A single turn carries every row of the set below to another of its rows. Some are shown first; where does it send the rows asked next?
Z167: [-0.19 -1.89  1.74 -0.60 -1.14 -0.24 -1.39  1.30 -0.70 -0.85  2.26  1.60
  1.31  0.94  1.83  1.68  0.68 -1.44  0.24  0.61 -0.48]
Z372: [-1.16 -0.17 -0.93 -0.28 -0.48  0.33  0.54 -0.01 -0.25  0.43  0.77  3.36
  1.70 -0.43 -0.52  2.31 -1.14  1.32  0.29 -0.60  0.02]
Z109: [ 1.94  1.49 -0.39 -1.65 -0.28 -0.72 -0.45  0.25 -0.27  1.00  1.55 -0.01
  1.22  0.50 -1.12  2.36 -1.52  1.49  0.11  0.56 -1.47]
Z345: [ 1.82  1.52 -0.30 -1.37 -0.82 -0.77 -0.18 -0.30 -0.61  1.08  1.24  0.24
  1.59  0.54 -1.15  2.47 -0.65  0.53  0.72  1.35 -2.52]
Z164: [ 1.82  1.64 -0.45 -1.27 -0.42 -0.87 -0.60  0.80  0.16  1.11  1.87 -0.85
  1.80  0.74 -0.44  2.28 -1.72  0.98  1.01  1.31 -0.77]
Z709: [-1.61  0.60 -0.57  0.58 -1.47  0.33 -0.99 -0.23 -0.85 -1.16  0.67  1.61
  1.86  1.71 -1.05 -1.89 -0.23  1.47  0.48  0.42  1.13]
Z208: [ 0.53  0.77  0.71  1.06 -2.08 -1.16 -1.07  0.65  0.00 -1.96  0.06 -0.41
  0.11  2.44  1.04  1.95 -0.50  1.04 -0.56  1.28 -0.23]
Z862: [-0.82  0.69 -0.26  0.11 -0.24  0.85 -0.97  0.04 -1.20 -1.42  0.54  1.79
  1.87  1.36 -2.25 -1.99 -0.41  0.90  0.39  1.13  0.84]
Z391: [ 1.47 -1.45 -0.41 -0.88 -0.66  0.73  0.26  1.37 -0.41  0.07  0.62  0.06
  1.97  0.12 -0.57 -1.51  0.62 -1.40  1.44  1.63  0.21]
Z870: [-0.50 -0.08 -0.35 -0.14 -0.60  0.66  0.37  0.74  0.28 -0.20  1.41  3.53
  1.57 -0.67  0.08  2.44 -1.94  1.67  0.18  0.05 -0.13]
Z930: [-0.88  0.93 -0.20  0.20 -0.88 -0.39 -0.46 -0.42 -1.02 -1.68  0.50  2.03
  1.70  2.07 -2.05 -2.11 -0.27  0.86  0.54  0.81 -0.41]
Z462: [-0.87  0.19 -0.27 -0.02 -0.95  0.14  0.42 -0.19 -0.45 -0.17  1.32  3.63
  1.29 -0.86  0.16  2.05 -1.62  1.67 -0.26 -0.11 -0.45]
Z824: [ 1.33 -0.80 -0.22 -0.67 -1.05  0.03  0.16  0.74 -0.89  0.34  0.52  0.42
  2.74 -0.13 -1.18 -1.13  0.91 -1.71  1.76  1.65 -0.97]
Z394: [ 1.55  1.69 -0.45 -1.27  0.03 -1.21  0.06  0.49 -0.18  1.36  1.78 -0.42
  1.59  0.67 -0.28  2.61 -0.88  0.85  0.83  1.18 -1.42]
Z730: [-1.33 -0.10 -0.33 -0.53 -0.55 -0.12  0.37  0.06  0.19 -0.38  1.02  3.82
  1.29 -0.99 -0.50  1.85 -0.86  1.44  0.46 -0.19 -0.69]
Z195: [ 1.12  1.23  1.25  1.11 -1.12 -1.06 -1.08  0.65 -0.20 -2.52  0.23 -0.39
  0.14  2.45  0.95  1.36 -0.15  0.62  0.25  1.79 -0.25]
Z265: [ 0.93  0.85  1.09  1.33 -1.20 -0.35 -0.95  1.54 -0.18 -2.41  0.04 -0.28
  0.38  2.75  1.02  1.30 -0.90  0.98  0.10  1.58  0.03]
Z750: [-2.04  0.96 -0.14  0.37 -0.51  0.15 -0.94 -0.14 -1.38 -1.29  0.39  1.56
  1.57  1.72 -1.46 -1.81 -0.11  0.91  0.77  1.00  0.47]
Z534: [ 1.34  2.03 -0.94 -1.14 -0.71 -1.08 -0.65  0.06  0.32  0.84  1.68 -0.23
  1.71  0.86 -1.02  2.81 -0.51  1.46  1.17  1.14 -0.87]
Z659: [ 0.36  1.16  0.99  0.99 -1.30 -1.32 -0.76  1.13 -0.76 -2.20 -0.28 -0.23
 -0.08  2.50  0.69  1.89 -0.22  0.87  0.03  1.35 -1.05]
Z825: [-0.16 -1.94  1.70  0.23 -1.38  0.29 -1.05  1.32 -0.88 -0.60  2.15  1.75
  1.76  0.56  2.12  0.96  0.26 -1.25 -0.44  0.92  0.00]
Z253: [-0.39 -0.06 -0.62 -0.56 -0.65  0.29  0.42  0.25 -0.05 -0.63  1.22  3.80
  1.33 -0.68 -1.26  1.38 -1.57  1.82 -0.41 -0.08 -0.41]
Z401: [ 0.93 -0.66 -0.74 -0.61 -0.26 -0.16  0.75  1.31 -0.60  0.60  0.92  0.14
  2.60 -0.13 -0.48 -1.22  0.57 -1.33  2.23  1.38  0.30]
Z309: [ 0.85 -0.81 -0.57 -0.78 -1.26  0.02  0.15  1.09 -0.54  0.31  0.51 -0.33
  1.98 -0.22 -0.13 -1.29  1.07 -1.21  2.41  1.62 -0.20]
Z545: [ 1.80  0.91  0.97  0.61 -1.17 -0.53 -0.87  1.16 -0.72 -2.29  0.14 -0.18
 -0.11  2.54  0.23  2.16 -0.54  0.78 -0.37  1.64 -0.87]
Z276: [ 0.74 -2.13  1.56 -0.58 -1.29  0.35 -1.25  1.49 -0.72 -1.21  2.32  1.37
  1.08  1.33  1.42  1.28  0.12 -1.49 -0.64  1.19 -0.18]
Z505: [-0.45 -0.26  0.14 -0.60 -0.74  0.23  0.23 -0.87 -0.25 -0.33  0.76  3.95
  1.18 -0.26 -0.53  1.54 -1.18  1.21 -0.10 -0.67 -1.42]
Z907: [-1.27  1.29 -0.18  0.59 -0.41  0.67 -1.12  0.02 -0.85 -1.48  0.66  1.54
  1.73  1.89 -1.25 -1.43 -1.45  1.58  0.73  0.86  1.29]
Z715: [-0.98  1.60 -0.17  0.56 -0.41  0.19 -0.90 -0.45 -0.86 -1.59  0.72  1.73
  1.70  1.53 -1.37 -1.80 -0.29  1.63  1.07  0.83  0.83]
Z820: [-0.04 -2.08  1.37 -0.03 -0.96  0.16 -1.11  1.64 -0.58 -0.06  1.67  1.08
  1.92  1.25  1.76  2.03  0.68 -1.44 -0.21  0.47  0.08]
Z542: [ 1.09 -0.69 -0.80 -0.35 -1.20 -0.19 -0.17  1.27 -0.18 -0.14  0.82 -0.16
  2.64  0.35 -0.69 -0.84  1.21 -1.25  2.52  1.46  0.77]
Z200: [ 0.94  0.87  1.02  0.52 -1.41 -1.40 -0.62  0.25 -0.27 -2.36  0.15  0.07
  0.06  3.02  0.11  1.18 -0.27  0.18 -0.38  1.88 -1.60]
Z817: [ 0.03 -2.01  1.45 -0.17 -1.04  0.68 -1.25  1.71 -0.61 -0.61  2.40  1.77
  2.00  0.76  1.74  1.37 -0.52 -1.34  0.17  0.80  0.58]
Z692: [ 1.07  1.88 -0.39 -1.52 -0.73 -1.34 -0.74  0.06 -0.21  1.28  1.41 -0.47
  1.47  0.09 -0.78  2.15 -0.85  1.36  0.91  0.87 -1.73]
Z705: [ 1.28 -0.49 -0.99 -0.58 -0.74  0.50  0.46  1.65 -0.08  0.41  0.94 -0.14
  2.57  0.06 -0.48 -1.26 -0.09 -0.69  2.44  1.63  0.56]
Z170: [ 0.28 -2.16  2.12 -0.36 -1.09  0.19 -1.11  0.51 -0.31 -0.80  1.35  1.97
  1.42  1.02  1.42  0.96  0.51 -1.58 -0.53  0.60 -1.14]

Z907 goes to Z705
Z715 goes to Z401
Where do these go?
Z545 goes to Z109
Z309 goes to Z167
Z542 goes to Z820
Z930 goes to Z824

